In the rows, 128 means zero.
The rows below fall into families. The same turns and mirrors carry the whole set onto itself and the rows of a family onto each other. For each named row, which other rows are in its family? Write them in the order they are listed.
These 16 rows form 4 families of 4 rows each.
z_555: [146 138 144 155 138 163 112 121 136  97]
z_685: [132 150 141 172 101 112 108 128 115 171]
z_951: [126 157 152 137 137 135 117 162 178 121]
z_699: [154 120 160 115  98  88 122 153 101 146]
z_949: [154 161 125 159 107 156 140 131 134 100]
z_855: [115 158 137 135 140 127 139 153 158  98]
z_352: [123 170 157 111 112 110 140 147 157 104]
z_380: [156 151 140 152 117 140 135  93 131 101]
z_104: [130 108 149 135 116  86 137 161 102 130]
z_862: [132 141 142 128 123 118  97 128 139 185]
z_286: [154 107 136 113 138  89 130 148 119 154]
z_963: [167 121 134 108 118 105 122 149  86 136]
z_905: [141 135 155 147 123  98  97 112 116 172]
z_721: [178 149 132 154 126 147 128 143 119  91]
z_590: [133 168 155 123 116 143 115 173 145  98]
z_151: [167 154 129 139 109 108 111 135 120 183]

Which other rows belong to the same family as z_949? z_699, z_855, z_905
Which other rows belong to the same family as z_862? z_951, z_963, z_721
Which other rows belong to the same family as z_685? z_352, z_380, z_104

The rows below fall into families. The same turns and mirrors carry the whole set onto itself and the rows of a family onto each other. For each named row, which other rows are in its family? Write them in the order they are listed.
These 32 rows form 4 families of 8 rows each.
z_768: [117 104  91 105 113 150 131 118 124]
z_702: [132 130 107 143  93 114 104 150 127]
z_594: [128 122  87 132 123 146 139 102 150]
z_384: [129 129  79 127 118 139 131 127 135]
z_433: [120  96 105 106  99 132 111 138 115]
z_412: [134 119  93 130 103 122 110 149 125]
z_538: [ 90 129 174 114 122 111  91  95 138]
z_73: [119  89 119 126  92 124  93 140 126]
z_40: [107 163 155 130 151 105 136 105 139]
z_617: [ 93 135 171  93 134 112  94 115 138]
z_297: [124  86 113 113  86 132 109 119 130]
z_591: [ 77 124 169  97 121 121 108 105 129]
z_172: [123 154 165 114 137  89 105 119 140]
z_659: [ 77 144 160 107 149 127 125 100 137]
z_121: [114 109 101  98 111 159 134  96 135]
z_917: [ 85 139 163 121 136 122 120  76 144]
z_217: [108 148 165 111 117  93  86 130 140]
z_732: [121  90 126 106  89 130 108 127 113]
z_227: [127 148  84 138 118 142 129 117 147]
z_89: [ 72 128 151 117 143 130 132  86 137]
z_77: [133 112 103 146  87 117 109 136 133]
z_131: [108  83 112 109 107 149 128 105 129]
z_27: [139 130  96 150 108 120 107 139 147]
z_682: [114 102  92 114 102 153 124 100 145]
z_793: [122 127  84 145 105 138 127 119 149]
z_973: [113 152 167 129 124  93  90 104 148]
z_187: [109 161 155 136 138 104 120  84 150]
z_565: [116 157 139 141 146 101 138  93 146]
z_776: [ 86 118 165 100 125 113  82 112 139]
z_108: [129 148 154 123 128  84  89 118 148]
z_586: [123 174 143 128 137  97 122 109 149]
z_494: [ 92 151 149 113 142 125 146  84 140]

Which other rows belong to the same family as z_793? z_40, z_617, z_297, z_172, z_659, z_77, z_682
Which other rows belong to the same family as z_227? z_702, z_121, z_732, z_89, z_565, z_776, z_108
Which other rows belong to the same family as z_187? z_768, z_384, z_433, z_412, z_538, z_917, z_973

The rows below fall into families. The same turns and mirrors carry the whole set onto itself and the rows of a family onto each other. For each named row, which other rows are in its family? Write them in the order they are listed.
These 40 rows form 5 families of 8 rows each.
z_266: [ 95 176 133 111 141  77  48 131 121]
z_175: [ 79  97  89 102 125 106  82 159 113]
z_635: [ 83 114  70  99 159  95  79 144 137]
z_118: [ 99 154 152  91 142  73  76  98 120]
z_422: [ 73 169 120  95 110  82  89 144  92]
z_557: [ 81 183 112 124 154  85  77 129 117]
z_10: [ 88 110  79  97 112  87  82 170 137]
z_716: [ 76 154 154 115 114  86  65 128 101]
z_366: [115 105  96 113 138  61  98 149 154]
z_69: [ 95 121  69 100 142  75  86 154 157]
z_11: [ 84  92 106 103  94  87  95 145 143]
z_681: [ 85 167 131  80 148  82  66 100 123]
z_844: [103 172 126 108 152  52 102 119 119]
z_284: [106  94 106 111 109  73  96 163 135]
z_511: [101 153 146 111 118  63 103 133  95]
z_777: [ 99 166 139 137 153  70  90 124 115]
z_130: [ 91 157 148 133 124  85  86 139  94]
z_56: [ 80 174 130 114 157  74  60 111 132]
z_530: [101  92 110  93 134  86 105 108 152]
z_788: [ 77 185 100  92 146  74  86 129 114]
z_744: [100 106  92 121 120  87 111 133 164]
z_770: [103 167 145 117 139  70  53 127 119]
z_312: [ 62 171 125 104 129  93  54 126 113]
z_789: [106  83 116 117 134  85  96 148 118]
z_300: [ 71 112  78  93 111  91  86 142 157]
z_842: [ 86 107  86  83 140  95  96 111 158]
z_316: [ 87 109  81 116 109 100 104 143 155]
z_346: [ 93 154 158 124 140  67  73 112 119]
z_6: [ 90 172 136 107 130  83  45 136 112]
z_675: [ 97 164 148 114 125  77  52 135 109]
z_213: [ 99  92 111 113 120  66 104 129 160]
z_679: [ 92 113  79 115 122  92 106 136 166]
z_884: [ 72 174 120 121 126  99  73 144  98]
z_792: [ 90  87 112  89 109 100 102 121 137]
z_741: [ 95 102  94 120 106  94 110 142 154]
z_803: [ 77 101  91  80 118 109  92 124 143]
z_157: [ 74 163 131  78 123  95  63 112 108]
z_707: [108  99  96 115 166  74  94 133 140]
z_955: [ 87 113  83 101 137  73  92 128 173]
z_575: [ 88 147 154  87 118  87  71 110 103]

Which other rows belong to the same family as z_744? z_266, z_770, z_316, z_6, z_675, z_679, z_741
Which other rows belong to the same family as z_777? z_557, z_10, z_366, z_69, z_284, z_130, z_884
Which other rows belong to the same family as z_716? z_11, z_56, z_312, z_300, z_346, z_213, z_955
Which other rows belong to the same family as z_681? z_118, z_530, z_842, z_792, z_803, z_157, z_575

The rows below fall into families. The same turns and mirrors carry the whole set onto itself and the rows of a family onto each other. For each named row, which other rows are in its family? Write them in the order they are listed.
These 16 rows form 4 families of 4 rows each.
z_719: [115 139 112 128 150 134 146  93 116 102 134  83 156]
z_609: [135 143 151 172 139 131 116 129 117  96  81 133 136]
z_65: [135 156 156 162 150 130 126 135 123 106  86 137 149]
z_954: [ 96 123 116  84 140 134 105  81 134 149 120 151 141]
z_124: [104 109 121  94 139 140  93  69 131 148 112 146 127]
z_500: [119 107 116  79 142 138  97  85 135 143 102 140 136]
z_607: [139 128 111 138 154 139 139  89 112  85 128  92 145]
z_573: [132 106 115 162  96 129 111 119 152 146 132 160 122]
z_293: [122 157 163 173 145 127 114 119 117 109  94 145 150]
z_724: [136 105 115 152  95 129 118 121 155 152 131 151 118]
z_168: [116 142 116 138 151 141 148  91 113 100 142  90 152]
z_447: [121  97 128 148  90 138 122 118 149 159 134 150 133]
z_371: [136 151 111 137 153 131 137  94 116  92 141  92 142]
z_295: [108 107 114  81 140 139 102  82 134 142  99 128 142]
z_695: [125 154 153 178 148 122 112 124 120 108  98 155 145]
z_665: [120 118 122 150  95 124 119 116 148 170 136 155 138]

Which other rows belong to the same family as z_168? z_500, z_293, z_724
Which other rows belong to the same family as z_719? z_573, z_295, z_695
Which other rows belong to the same family as z_124? z_65, z_447, z_371

The rows below fall into families. The same turns and mirrors carry the whole set onto itself and the rows of a family onto each other. For each named row, which other rows are in its family? Write them in the order they are listed.
These 18 rows form 3 families of 6 rows each.
z_475: [138  67 155 120 189 150 121 145 123 131 172 135  92 128]
z_173: [129  51 166 122 156 161 139 127 173 119 179 140 119 163]
z_676: [123  58 157 111 154 173 138 132 151 130 160 170 140 160]
z_872: [116  93 151 127 118 128 183 116 106 135 168 106 166 142]
z_720: [134  41 165 107 135 120 124 157 168 144 139 130 128 134]
z_245: [142  39 174 122 137 130 128 145 164 145 143 143 144 113]
z_334: [104  91 162 117 151 135 185 107 115 134 164 110 171 165]
z_725: [132 120 156 120 189 118 139 126 112 129 167  74 145 154]
z_139: [141  54 160 113 159 174 128 114 168 112 157 145 128 160]
z_487: [147  52 167 116 172 137 122 128 131 119 175 130  99 101]
z_482: [140  48 153 111 154 133 112 166 144 159 129 140 138 121]
z_790: [140 116 141 120 162 140 151 121 106 103 165  75 137 164]
z_155: [135 129 148 128 156 126 144 136 124 120 163  74 138 170]
z_288: [150 107 146 110 140 127 146 132 106 133 134  76 167 107]
z_82: [116 101 152 117 116 129 182 123 120 123 145 111 171 159]
z_969: [155  59 162 125 182 147 109 130 150 132 165 114  99 111]
z_186: [157 104 153 122 149 153 153 130 112 128 127  77 176 117]
z_766: [136 100 167 106 160 133 155 136 119 146 125  87 192 116]

Which other rows belong to the same family as z_334? z_475, z_676, z_725, z_482, z_766
Which other rows belong to the same family as z_186? z_872, z_720, z_139, z_487, z_155

The rows below fall into families. The same turns and mirrors carry the whole set onto itself and the rows of a family onto each other. For each named row, which other rows are in its family? Write them in the order they are listed.
These 32 rows form 4 families of 8 rows each.
z_979: [128  89 137 135 160 147 106 132 108 166 118 136 108]
z_113: [135 114 143 174 131 149 122 120 119 153  91  70 144]
z_763: [121  68 132 143 148 139 113 132 116 157  78 119  90]
z_53: [129 147 116 127  96 131 139 111 134 128 122  53 100]
z_761: [125  94 142 133 160 118 107 119 102 141 114 152 111]
z_935: [124  91 134 143 133 125 167 112  83 104  90  84 109]
z_20: [124 103 131 111 134 147 143 112  75 102  95 102  90]
z_198: [150 134 144 144 163 129 129 113  93 140  88  75 115]
z_847: [140 125 123 143  84 121 130 119 124 121 129  50 124]
z_161: [138 124 145 168 146 129 129 127  99 168  85  74 121]
z_896: [144 104 131 150 109 121 123 155  93 124 104 137 143]
z_595: [119 126 124 147  95 116 146 141 129 101 137  70 137]
z_439: [149 119 109 136 113 100 103 145  88 112 129 121 131]
z_756: [ 98  90 127 140 134 135 135 117 151 134 113  50  82]
z_181: [102 110 147 134 137 152 145  96 149 155 102  78  86]
z_37: [103  95 107 132 112 123 117 122 136 115 141 126  68]
z_134: [ 90 104 115 125 126 140 133 115 157 161  99  73  88]
z_194: [106  89 134 137 164 134 122 137 116 142  94 145  96]
z_527: [105 107 111 117  92 121 116 117 143 129 148 131  97]
z_536: [155 109 144 154 122 115 119 141  85 100 124 121 131]
z_94: [108 114 134 163 102 114  84 134 140 158 125 116 129]
z_148: [120 140 121 133  92 107 142 110 131 100 113  65 108]
z_734: [137 100 123 115 147 139 167 119 102 105  98  78  92]
z_937: [136 132 145 159 109 108  89 123 136 171 118 102 119]
z_275: [105  80 114 116 112 108 137 151 123 105 124 118  83]
z_712: [117 108 112 102 145 142 154 107 100  99 119 104  91]
z_861: [149 133 152 135 140 127 131 121 101 151  89  76 148]
z_90: [115 105 123 147 109 131  91 162 159 153 126 103 118]
z_535: [ 87 116 137 120 147 137 128 111 139 172 103  94  80]
z_509: [167 124 121 141 108 115 116 118  95 100 134 111 130]
z_507: [125 125 128 160 118 105 104 130 163 163 137  99 126]
z_79: [107  89 113 112 101 125 122 130 140  94 138 122 100]

Which other rows belong to the same family as z_896? z_113, z_763, z_935, z_595, z_756, z_275, z_90
Which other rows belong to the same family as z_181? z_979, z_20, z_439, z_37, z_148, z_861, z_507
Which other rows belong to the same family as z_194? z_847, z_161, z_134, z_536, z_94, z_734, z_79

